(in the rows, 128 means zero)
Each path below is one point turned by a fixed rotation once a step. After each direction that follows a path, write how fast that rotation turns it, in degrees per step (0 if it stays still).
Each turn is a multiple of 5 degrees from 10 to 175, or 0.
Each row of a path follows its step; steps can be skipped.
Rotation 1:
step 0: [122 135 124 130 128 129 132 122 130 123 131 126 126 126 137 129 129 137
 126 129 136 138 123 133 134 116 111 126 122 126 121 126 133 133 149 120
 116 130 121 125 122 137 129 120]
step 1: [132 128 125 129 131 124 143 131 113 133 131 141 133 134 123 133 120 126
 126 132 128 137 130 131 140 124 130 137 122 128 136 125 122 124 140 134
 131 123 120 143 127 135 120 128]
step 2: [136 132 128 122 135 128 130 141 128 127 126 132 115 131 126 133 120 123
 135 127 117 132 127 120 119 129 136 126 137 132 131 122 124 144 127 135
 139 128 116 138 135 123 137 129]
step 3: [134 131 129 131 135 135 125 115 133 121 116 124 120 135 139 134 123 127
 116 132 125 122 129 113 123 130 129 135 133 124 122 124 127 133 128 128
 130 139 130 116 116 128 140 127]
step 4: [122 128 127 133 128 121 133 112 128 122 133 118 133 133 134 126 111 130
 128 124 126 125 128 128 127 123 111 138 130 138 130 120 129 115 127 131
 128 124 134 121 129 142 125 132]
step 5: [125 131 115 129 135 132 128 140 117 138 133 120 136 127 122 126 118 129
 133 128 123 132 137 137 129 135 132 131 135 121 121 124 124 113 127 132
 125 112 132 131 135 123 130 140]
step 6: [127 126 129 119 129 137 125 141 135 128 122 141 123 119 140 124 132 133
 134 122 121 131 132 134 115 130 129 121 121 123 118 117 132 125 130 119
 132 126 130 130 121 119 140 134]
step 7: [125 110 133 129 133 136 134 131 134 122 128 134 132 124 139 135 139 132
 123 135 126 127 130 115 133 121 123 137 112 127 138 128 131 127 128 125
 128 134 144 123 128 131 130 127]
step 8: [116 136 123 123 132 121 129 138 126 121 137 123 137 130 125 127 131 122
 140 139 125 131 121 124 139 112 122 129 129 128 129 130 128 129 121 137
 134 135 128 121 136 140 120 129]
step 9: [134 141 128 127 119 134 119 135 113 126 124 128 124 129 126 128 129 123
 127 135 120 132 126 132 129 131 140 125 132 115 113 121 128 122 121 133
 126 137 130 140 125 136 116 126]
[127 129 127 128 128 125 130 125 131 132 127 129 126 126 131 129 128 130
 124 128 129 130 128 129 127 128 130 129 125 129 130 130 128 126 130 127
 129 131 132 129 129 133 129 129]	110
[128 131 129 130 129 127 124 126 127 126 126 127 128 131 130 129 128 129
 124 131 128 127 128 125 127 128 128 126 129 131 128 128 126 128 123 130
 131 127 126 132 128 130 127 129]	55
Rotation 2:
step 0: [132 119 127 116 122 129 128 123 143 128 135 137 132 126 131 122 127 125
 130 123 130 142 128 130 126 133 121 127 122 128 116 136 131 145 133 133
 138 135 135 124 124 136 126 129]
step 1: [123 125 131 128 124 115 124 127 133 128 127 125 117 121 127 133 120 126
 126 133 127 115 133 120 122 120 121 126 126 132 135 139 120 126 137 142
 127 119 116 122 127 134 132 125]
step 2: [121 128 136 130 126 137 125 122 138 120 133 135 135 130 117 122 132 136
 134 137 130 131 134 137 137 130 124 129 133 118 117 132 128 127 134 133
 139 128 119 138 137 129 123 127]
step 3: [120 126 130 118 136 123 123 122 131 124 135 127 121 121 130 124 122 131
 128 120 115 128 124 138 121 130 138 133 112 129 137 135 126 133 135 129
 114 118 129 130 134 132 128 125]
step 4: [115 135 131 137 126 122 129 115 136 119 139 131 133 133 127 131 127 119
 136 142 125 131 123 119 133 129 123 129 126 129 125 134 130 126 120 126
 133 133 127 114 136 121 124 128]
step 5: [137 125 140 114 129 125 133 125 132 125 128 128 120 122 128 124 123 133
 126 133 130 131 132 137 118 128 127 136 117 136 120 130 122 131 128 114
 130 130 112 130 120 131 115 129]
step 6: [119 135 134 124 125 132 134 114 136 127 126 122 136 132 120 120 127 125
 130 138 124 122 128 125 121 125 121 118 121 132 134 120 121 123 129 146
 119 131 134 123 127 132 130 132]
step 7: [128 121 140 127 122 136 131 119 116 120 134 134 138 125 130 128 119 122
 127 129 125 131 128 137 131 114 131 137 128 123 124 139 129 123 137 121
 130 129 122 132 122 129 133 115]
step 8: [130 123 128 132 130 128 125 137 143 128 132 127 135 122 130 123 118 128
 138 127 116 131 133 135 125 129 118 118 111 130 121 124 128 138 127 132
 123 135 132 118 134 138 134 126]
step 9: [126 133 137 126 124 123 127 119 129 121 126 132 125 127 134 123 123 125
 118 131 126 129 128 117 137 125 128 131 136 141 120 141 126 138 131 141
 134 116 119 120 123 129 131 121]
[130 129 128 125 130 126 131 127 128 128 131 132 129 126 131 130 130 129
 128 123 126 125 132 130 126 130 128 125 127 125 127 125 127 127 128 128
 129 128 128 127 127 127 125 125]	145
[125 130 129 128 127 131 129 128 124 128 127 127 126 126 124 127 125 127
 130 125 126 127 127 129 128 127 128 126 127 123 126 127 126 130 127 126
 129 125 130 129 131 126 130 127]	80
[131 129 127 129 125 125 127 129 126 125 130 129 126 129 129 128 126 126
 127 128 125 129 128 127 131 133 127 128 126 131 126 128 131 131 125 125
 128 127 131 126 129 128 128 126]	80
